Here are some points:
(-8 -23 -18 -26 -12 -31 2 25 18 -7)
(-38 46 -26 -11 -27 -38 -21 2 -36 1)
(23 0 -3 -3 -4 108 72 -13 3 1)
(-15 -23 -11 -26 3 -8 25 -6 49 -7)
(-15 46 -26 -26 -35 -15 -44 -21 -36 -30)
(-54 -15 -11 59 -35 -23 -44 18 -36 -7)
(-8 -23 13 35 57 23 25 25 56 -7)
(-23 -15 5 20 -12 16 41 -29 -21 32)
(-46 8 -3 59 50 16 2 -21 26 40)
(46 39 74 12 34 39 10 -13 -21 47)
(-15 85 -26 -34 -51 -15 -21 -36 -36 -7)
(-38 8 28 20 -20 16 2 25 -5 55)
(-31 16 105 51 73 -23 -36 10 -5 78)
(16 -15 20 12 -27 69 87 -44 41 -14)
(46 -8 43 59 -12 -31 -21 87 10 1)
(-23 -31 -49 -42 -43 -15 -21 41 41 -45)
(8 8 -11 -18 65 31 72 -21 26 -45)
(-23 -8 13 28 -20 46 18 -29 -13 -7)
Then 14 other points, each followed by its number:
(31 -46 -26 5 80 16 72 -21 33 -30) 0
(-8 -31 20 -26 42 -23 -21 2 18 -14) 1
(0 23 -3 -49 -20 -46 -44 -6 -28 9) 2
(39 23 -41 -49 -43 -23 -21 18 -28 -7) 3
(39 31 -18 -11 11 85 64 -13 18 -45) 4
(54 8 -18 -3 11 46 33 2 3 -22) 5
(-8 16 -26 -34 -35 -23 -29 25 -21 -14) 6
(-8 -15 20 20 3 -8 -13 72 18 -7) 7
(0 -8 -11 -18 -12 -31 -21 -29 -5 -22) 8
(16 39 -11 -3 11 23 33 -52 3 -22) 9
(-31 16 -11 -18 -35 -31 -13 2 3 32) 10
(23 46 20 -26 -35 -23 -5 25 18 -22) 11
(23 -23 5 -3 50 -23 10 25 18 -7) 12
(62 0 -41 -26 -27 -8 -21 64 -36 -37) 13
Which of these numbered points is nearest to each point below, ignoring the direction in which the first points spread most? Its number follows each.
(69 -15 -49 -26 -20 -46 -36 125 -28 -22) > 13
(0 0 -11 -26 50 31 -21 -29 -5 24) > 2
(8 -31 -26 -18 34 31 2 -36 -44 -30) > 8
(-15 54 -26 5 -35 16 18 -29 -28 -30) > 9
(-23 -8 13 -3 19 8 -29 -21 -5 24) > 2
(-38 -8 -41 -26 -20 -8 -52 25 -28 -30) > 6
(54 23 -11 -34 -4 -8 33 2 -36 -30) > 3
